(in the rows, 128 means zero)
One hidden turn or mirror swaps the rows below in pairs. Which row is each named row swapped with?
Basan: [158 124 154  91 142 116 136 141 126 110 136 130 104 137 136 171 112 133
 157 137 149 110]
dodut: [138 104 185 108 119 105 132 148 114 128 135 163 130 136 110 139 130 110
 111 119 139 123]
rif: [141  98 131 148 160 127 130 109 137 103 122 128 146 153 119 142 109 130
 169 101 132 114]
Vemek: [149 107 131 142  86  96 133 147 112 126 140 157 114 124 107 138 121 131
 140 134 101 113]
visuv: [122  62 141 146 139 112 150 149 110 122 116 163 125 123  88 150 130 143
 145  94 141 114]
bope: [136  98 149 133 131 132 130 124  97 113 162 145 136 101  75 171 157 155
 133 137 123 119]
tela: [141 125 137 165 183 129 120 131 121 121 137 123 136 121 106 119 144 126
 119 132 133 118]
tur: [143 117 132 126 160 106 116 123 107 128 141 137  87 137  93 135 150 136
 175 120 106 109]
radin: [122 106 171 111 110  80 132 129 111 110 134 148 105 134  99 172 130 124
 138 107 145 122]
gazat: [160 113 144 115 118 152 142 169 142 123 132 129 136 138 123 149 122 147
 155 110 154 126]
daf: [123 106 103 151  92  99 134 139 116 135 134 132 107 127 103 141 134 127
 122 132 128 104]
larik: [121 106 183 153 124 165 126 122 116 116 137 141 148 123 107 161 133 139
 161 118 134 117]
duvib: [141  96 124 112 161 131 130 139 112 131 127 153 116 118 109 130 131 140
 102 112  98 111]
seni: [146 100 115 118 158  86 108 141 116 131 138 131 148 148  93 122 125 124
 140 114 119 109]
zub: [124 105 143 140 122  72 142 122 114 130 133 139 106 121 104 138 123 122
  98 130 140 120]
Tep: [112 110 121 115 151 103 105 175 111 144 135 135 120 121  98 154 139 135
 138  96 116 116]
kunev: [137  96 148 135 182 124 113 112 100 126 114 151 127 146 111 145 120 140
 112 123 141 134]
ges: [157  99 134 103 116  96 131 154 113 125 139 135  99 124  97 124 131 134
 177 144 137 112]
Git: [131 109 153 112 134 116 157 118 121 142 127 106 107 114 110 144 128 104
 155 138  96  95]
bag: [147 107 145 144 109 130 147 155 112 104 128 140  95  94 122 179 136 142
 142 116 138 103]
Demu: [147 131 154 122 158 104 148 128 128 133 133 107 149 142 143 139 140 136
 159 123 151 123]
Tok: [139 133 149 103 145 139 138 150  94 143 149 138 105 114 112 178 135 139
 116 123 121 129]
fim: [152 109 152 124 147 126 154 111 131 126 117 159 107 159 127 132 103 134
 150 110 142 127]
lugov: [161 107 134 115 158  90 149 133 109 118 136 145  89 111 101 176 136 140
 149 117 111 115]
buner: [129 136 163 154 127 119 122 131 111 119 131 114 122 139 137 154 152 155
 123 117 163 113]
zavi: [145 101 153 144 124 106 144 141 129 123 123  94 132 159 115 124 149 112
 155 117 119  98]
pagi: [ 95 113 162 124 150 115 122 145 118 122 132 131 136 136  96 157 132 139
 177 101 167 108]
Dofel: [125 108 140 119 160 137 142 121  95 129 149 165 122  99  86 155 144 147
 125 126 133 144]
fif: [114 105 166 144 140 162 120 100 121 115 132 135 121 122 109 152 129 133
 180 133 132 113]
Zoz: [126  88 154 145 134 126 155 147 103 154 131 145 117 101  92 154 138 122
 126 122  87 109]
veme: [148 101  99 131 134  85 129 114 108 130 131 137 126 128  92 115 134 129
 130 118 134 115]
zatip: [147  81 130 131 153 108 155 154 122 130 109 127 143 154 110 140 111 113
 159 149 112 119]
zuti: [138 103 183 110 130 108 127  91 114 120 133 145 152 126  93 135 129 136
 148 114 137 122]
zemud: [126 111 159 124 116 131 110 153 122 125 145 118 123 138 110 131 147  93
 161 143 115  92]
Dif: [126 136 148 127 134 143 102 152  99 118 160 135 134 117  88 161 152 149
 122 134 144 125]
fise: [112  91 142 149 149 158 160 128 124 133 128 120 143 129 126 161 113 120
 122 130 119 104]
Sevug: [124 107 133 183 143 118 119 143 112 122 132 125 151 125 105 139 130 126
 131  84 131 114]
zamav: [127  99 114 128 125 165 114 138 118 125 131 135 160 143 105 126 129 137
 141 119 120 107]
latu: [123 100 171 138 155 117 138 105 109 117 132 139 132 116 108 147 128 134
  92 118 161 111]
Fale: [118  94 144 132 121 120 134 165 115 110 151 162  97 118  83 169 119 123
 148 155 140 103]
Kipa: [121 105 122 131 127 157 147 166 123 133 122 132 132 130 119 135 119 125
 102 139 127 105]
ter: [137 101 128 146 125 135 139 119 123 116 152 103 108 107  87 142 143 111
 143 152 128  87]
niki: [121 101 124 140 160 180 153 126 123 127 131 126 132 122 116 134 134 125
 154 139 123 115]
mimo: [107 115 113 141 122 140 126 148 111 138 131 115  83 118 103 161 112 126
 145 128 153 110]
sul: [117 116 165 121 162  99 122 142 114 136 121 125 125 154 131 127 105 120
 152 111 155 124]
pizav: [138  88 135 122 146 119 154 155 103 123 124 171 147 120  91 166 122 145
 127 106 112 135]
benar: [134  99 172 165 168 129 134 167 114 122 135 126 151 154 107 130 136 132
 130 130 143 107]
bavob: [150 101 143 147 141 126 126 146  97 134 119 124 127 127 100 124 147 170
 118 113 164 123]
tivez: [130 120 158 151 120 121 123 116 127 101 135  99 116 136 125 134 148 132
 153 148 151  95]
zur: [141 135 148 120 149 126 138 115 114 112 125 109  96 126 146 159 131 133
 151 131 161 106]
deko: [147 135 141 125 142 169 113 123 129 112 161 127 121 126 111 155 118 128
 154 126 134 129]
linut: [111 113 136 132 127 100 120 138 114 114 139 144 141 118 100 164 138 140
 174 163 161 113]
nofi: [162 111 181 177 129 109 149 155 122 122 143 136 131 131  94 166 133 135
 130 137 124 128]
nerak: [134 112 124 128 133 136 132 127 131  99 131 162  93  96 106 155 117 132
 129 154 147 113]
Sute: [101  84 154 163 125 119 114 146 124 103 112 144 121 131 106 168 125 127
 144 136 112  89]
vafe: [136 106 157 165 151 139 150 155 116 125 142 114 111 127 102 172 143 127
 184 106 142 116]
Budo: [121 135 183 153 134 116 109 136 108 123 131 125 130 144 149 149 131 140
 142 114 121 110]
kese: [133 113 163 110 158 100 117 139  98 106 133 143 128 135  98 183 129 141
 170 147 141 134]
nupa: [120 100 110  97 123  77 135 127 121 127 133 148 120 116 106 148 131 129
 159 133 131 109]
zugi: [149  92 137 123 133 106 181 173 125 146 127 130 118 127  88 136 137 133
 154 121 138 107]
pob: [132 107 143 143 155  92 166 159 115 150 117 125 148 128 127 143 132 129
 131 156 143 116]
lubi: [128 116 141 137 152 161 138 155 115 111 137 116 141 129 111 176 133 130
 182 123 110 115]
kuga: [164 104 117 129 141 148 130 127 116 121 137 124  91 125  97 157 131 121
 160 164 120 116]
fotir: [146  88 152 141 152 115 163 124 104 155 128 153 113 109  91 133 134 132
 121 125 100 129]

Swapped with fif: fotir
Swapped with nerak: tela
Swapped with buner: daf
Swapped with Dofel: niki
Swapped with bope: fise
Swapped with lubi: pizav
Swapped with zub: tivez
Swapped with Basan: seni

One hidden turn or mirror swaps the rows below in pairs. Which row is each named row swapped with?
difa: [103 124 118 150 144 122 147  87 145 139 132 144 128 161 149  86 143 144
 143  68 106 101 137 132 144 121 121]
nefu: [100 131 163 155 121 142 137 113 110 151 120  93 177 171 126 116 111 147
 140 134  90 107 152 154 121 141 124]
falof: [112 160 125 133 118 119 171  81 135  99 115  99 155 182  90 121 131 126
 134 142 106 103 162 142 110 125 103]
Zek: [111 131 102 140 133 135 147 134 158 145 141 124 131 146 135 100 138 162
 160  96 113 124 154 143 112  95 125]
Zita: [119 133 143 137 126 129 145 113 111 132  99 112 151 166 148  90 118 141
 112 100  98 101 141 158 140 135 127]
Lagu: [146 134 119 120 137 121 179  87 144 101 122 114 139 152 135 117 164 142
 140  97 110 148 145 128 111 152 124]
Dizun: [106 142 125 134 150 136 131 130 165 135 144  97 175 161 133 135 110 151
 149 149 109  95 149 120 139 127 137]
zigu: [105 153 129 132 152 137 130 121 165 121 139  86 180 157 123 137 107 138
 151 144 110 100 138 128 144 157 120]
nuve: [ 96 134  93 161 147 115 157 124 135 137 140 121 135 155 124 105 168 147
 190 116 111 101 145 130 148 147 118]
Manu: [131 150 131 127 142 126 154 108 124 103 110 107 130 144 135 104 142 139
 105  97 112 107 141 151 132 147 124]
mes: [115 120 115 157 136 106 138 116 134 138 145 114 148 162 117  95 144 149
 173  99 149 105 137 128 147 111  93]
pok: [122 137 146 147 110 116 128 104 144 107 104 157 143 177 136 110 134 128
 155  99  96 121 134 136  86 142 134]
vata: [ 88 139  94 145 131 121 159 131 144 125 152 122 146 168 132 114 158 129
 184 133  84  97 145 121 132 160 134]
nura: [104 141 134 136 129 146 146  99 131  96 134 107 150 173  73 148 128 135
 177 111 111 117 115 136 121 164 127]
zopar: [113 108 152 136 128 124 126  94 170 133 147 129 193 176 147 113 111 152
 163  92 100 126 138 132 120 122 124]
Feka: [116 158 111 136 130 128 178  70 132  98 111 110 142 174  95 118 143 121
 139 139  97  98 159 139 117 128 105]
bobit: [138 124 131 162 103 121 177  81 135 115 138  87 180 157 138 119 131 121
 162 140 112 108 130 147 136 107 103]
gobus: [ 98 156 150 159 107 133 169  85 121 146 144 113 151 175 112 120 117 144
 173  90 109 141 156 126 107 144 100]
lup: [104 136 133 141 126 146 147  98 136 100 138 103 150 178  74 144 130 137
 173 108 105 114 103 141 125 164 127]
kekiz: [121 145 148 130 135 131 142 112 117 130  97 111 141 151 144  95 131 140
 108  97 108 101 138 150 138 142 128]
Fodu: [115 165 107 141 144 124 180  60 133 114 108 124 129 162 114 113 148 121
 137 115 103  98 156 142 128 135 111]
reg: [126 134 141 166 106 109 130  90 138 106 100 151 153 155 134 112 121 131
 154 113 105 116 134 140  91 144 135]
zuze: [124 148 140 127 139 131 149 108 125 118  98 114 126 157 146  96 132 142
 108 101 111 101 138 150 138 142 123]
bukod: [135 117 103 117 131 121 128 130 154 136 127 111 145 159 137 115 127 162
 134 117  93 102 151 123 147 109 146]
Visi: [105 121 129 148 116 121 149  97 135 127 131  85 177 173 138 121 103 137
 163 140  80 124 123 183 114 122 118]
zizov: [125 165 118 130 126 135 175  74 136 106 113 103 157 173  87 116 130 122
 138 139 105 104 159 142 116 128 102]
tigov: [ 91 140  96 158 139 110 161 125 142 125 145 125 138 175 125 112 162 136
 189 119  83 104 140 122 131 161 134]
kenud: [ 93 137  95 170 145 111 155 119 139 136 143 124 138 157 127 112 171 143
 191 119 101 109 139 128 142 150 123]
nore: [ 95 114 141 127 107 152 164 103 129 110 137 116 118 191 113 117 146 134
 158  94  90  94 135 153 136 111 137]
vusat: [110 145 108 170 157 122 142  68 163 131 145 117 174 163 110 120 123 135
 164 119 105 112 116 120 132 174 104]
tuf: [102 131 162 158 126 139 136 116 116 155 116  90 178 167 127 119 109 147
 142 131  95 107 158 150 122 139 125]
Regon: [ 89 132 119 166 148 134 152  62 174 129 149 109 184 167 138 137 112 129
 169 124  96 102 138 126 138 142 118]
Mitu: [104 123 110 123 106 113 153  87 147 125 138 107 161 190 138 129 102 139
 169 123  72 125 113 155 133 104 133]
rurug: [108 136 105 138 129 134 144 137 152 141 144 119 129 145 133  95 131 161
 160  94 116 115 152 149 117  94 124]
Degun: [109 104 152 138 131 123 122  95 164 133 150 135 174 170 145 105 118 160
 162  86 105 124 130 129 125 113 132]
Rol: [128 125  98 118 138 126 131 128 165 129 136 100 155 160 148 124 125 158
 138 130  96  95 149 124 148 115 142]
Fina: [ 90 133 134 164 134 132 152  65 162 127 149 109 186 164 138 141 106 117
 168 137  90 102 141 138 133 129 122]
zape: [ 79 117 142 146 109 142 176  96 147 130 149 105 151 182 139 120 132 123
 155 110  78 100 155 152 148 107 138]
zuf: [103 122 127 153 117 118 155 103 133 124 135  86 179 166 145 121 101 142
 164 137  84 124 120 181 112 121 116]
kiz: [118 135 150 161 118 151 142 123 141 124 140 104 163 156 128 113 119 140
 139  81 147 111 128 145 109 129  96]
sova: [ 91 112 137 131 107 140 172  97 140 129 138 116 129 189 137 110 139 127
 152  95  83 101 152 148 143  99 139]
tigen: [118 130 137 160 120 112 172  67 101 122 114  95 148 171  92 122 125 125
 160 111 101 138 136 139 125 155 109]
foni: [115 121 121 156 132 110 142 119 133 138 145 115 146 162 117  95 150 151
 171  98 150 105 134 129 146 106  92]
ziv: [105 155 127 136 156 133 131 120 153 109 145  83 175 151 113 147 119 142
 148 134 116 100 131 134 135 164 120]
Ven: [113 136 158 128 112 116 128 117 136 112 112 145 151 187 149 115 136 138
 138  89 111 115 139 143  96 146 121]
nemuv: [142 146  97 134 131 137 130 108 143 121 140 112 162 186 127 108 154 174
 157  94 119 104 120 123 124 162  95]
filu: [116 156 104 145 144 125 168  57 137 123 110 136 124 156 129 121 156 119
 144 101 110  97 151 142 135 135 116]
nir: [110 122 112 105 142 107 175 116 143 104 151  86 160 169 140 123 137 121
 144 130 108 103 124 146 138 105 109]
Deni: [107 105 155 141 125 131 129  95 168 137 155 119 188 179 137 115 110 154
 174 100 100 128 134 122 118 123 127]
kes: [137 144  98 139 146 131 135 103 146 127 128 107 158 192 120 116 149 178
 155  99 124 109 120 126 128 165  92]
bov: [126 122 135 157 123 111 169  70  95 121 117 107 148 169  90 118 122 125
 153 115 105 137 133 134 130 146 103]
Bop: [100 120 128 156 118 124 153 100 129 129 131  91 179 170 132 122 104 137
 166 134  78 125 116 182 113 121 116]
Fira: [ 91 141 110 138 122 127 158 132 160 116 150 119 153 188 128 121 149 118
 181 131  70 105 140 122 121 160 135]
vik: [140 127 125 115 135 118 184  95 156  96 128 110 144 155 126 127 158 137
 157  97 109 143 153 122 107 154 129]
Pezas: [100 132 121 148 147 128 154  64 139 131 124 145 129 161 142  90 138 133
 140  76 105  97 140 140 141 121 119]
detoz: [134 136 128 180 114 112 143  72 135 106 110 141 161 136 123 117 128 121
 166 129  98 123 132 149 112 130 130]
Befi: [ 80 121 138 140 115 145 175 102 144 132 148 114 133 192 134 110 137 129
 148 106  82  93 147 149 145 103 139]
laru: [124 151 100 162 155 131 132  77 159 124 139 118 174 171 115 126 126 153
 167 110 114 109 117 122 130 176  98]
Mezo: [134 141 134 169 111 117 136  81 138 101 109 154 156 153 128 120 124 124
 168 118  95 121 140 141  94 141 136]
Mutu: [133 134  94 113 116 108 160  80 144 119 150 119 133 179 127 135 123 149
 173 106  86 121 112 116 141 111 127]
rit: [133 143 100 151 144 134 128  95 149 121 130 115 168 179 118 114 147 171
 165  96 118 108 123 118 120 171  89]
dazap: [145 139  97 129 139 134 150  90 143 129 146 112 133 150 110 138 154 155
 186 107 119 120 134  98 134 131 129]
bava: [138 129 129 164 104 123 178  77 133 120 135  87 175 153 141 116 133 121
 163 141 114 102 133 147 132 107 105]
bafoz: [144 113  98 121 130 121 139 119 135 132 119 109 140 161 133 109 133 156
 132 117  89 101 149 135 154 104 143]
Kasa: [117 103 153 128 127 124 144  99 174 115 150 107 189 172 132 116 124 155
 172 100  99 141 151 122 107 141 123]
kole: [143 137  91 126 140 131 157  96 142 128 152 113 139 155 115 140 147 159
 181 111 120 118 134  95 137 127 123]
bil: [ 97 142 120 125 114 132 158 136 167 108 160 109 160 185 124 123 132 120
 152 136  76  93 135 119 123 146 136]
vede: [104 132 138 139 129 147 149 102 127 101 142 111 141 179  76 139 135 130
 176 103 112 112 106 142 120 162 122]
Seka: [ 92 146 139 148 113 147 154 112 145 160 148 126 144 171 136  96 124 161
 165  86 108 138 158 131 107 115 119]
Gavu: [105 145 125 133 151 135 130 124 164 125 140  88 173 157 129 142 111 140
 141 150 109 101 142 123 149 147 133]
timu: [140 131 130 179 114 113 150  70 138 104 107 130 166 138 125 117 119 127
 164 137 103 117 130 150 111 133 125]
Dig: [138 134 121 115 136 124 182  95 143  96 123 111 135 157 123 119 162 150
 151  92 106 144 146 122 113 161 130]
zam: [ 96 143 127 143 130 143 142 103 135 109 138 102 152 171  69 147 133 128
 176 112 114 110 110 138 127 158 119]
kulam: [134 134 125 111 137 124 178  92 148  99 127 116 139 156 124 120 163 144
 151  95 110 149 159 128 111 153 127]
bel: [111 136 107 136 129 137 140 134 158 147 144 117 127 150 131  92 138 164
 159  93 114 116 154 146 115  99 126]
pep: [137 114 105 118 135 125 129 130 145 138 128 109 143 160 139 110 125 158
 132 123  91 100 147 126 152 109 146]
kefud: [104 131 158 165 131 141 134 115 119 157 125  89 185 165 117 122 114 157
 153 136 103 110 157 142 119 139 120]
nolo: [143 138 100 135 134 135 158  97 142 139 143 104 143 150 112 147 157 156
 184 106 119 113 138  94 135 133 121]
roli: [ 97 137 164 155 125 139 133 111 108 143 113 100 168 168 127  99 109 144
 128 119 100 103 149 160 120 139 118]
Fepaz: [118 134 139 160 115 116 176  70  96 126 112  99 155 169  94 122 118 129
 156 105 106 132 135 139 123 148 104]

Swapped with Dizun: Zita
Swapped with bukod: nefu
Swapped with reg: vata
Swapped with mes: bava
Swapped with Manu: ziv
Swapped with Ven: bil
Swapped with dazap: tigen
Swapped with Fina: difa
Swapped with nolo: bov
Swapped with falof: nemuv
Swapped with nore: Kasa

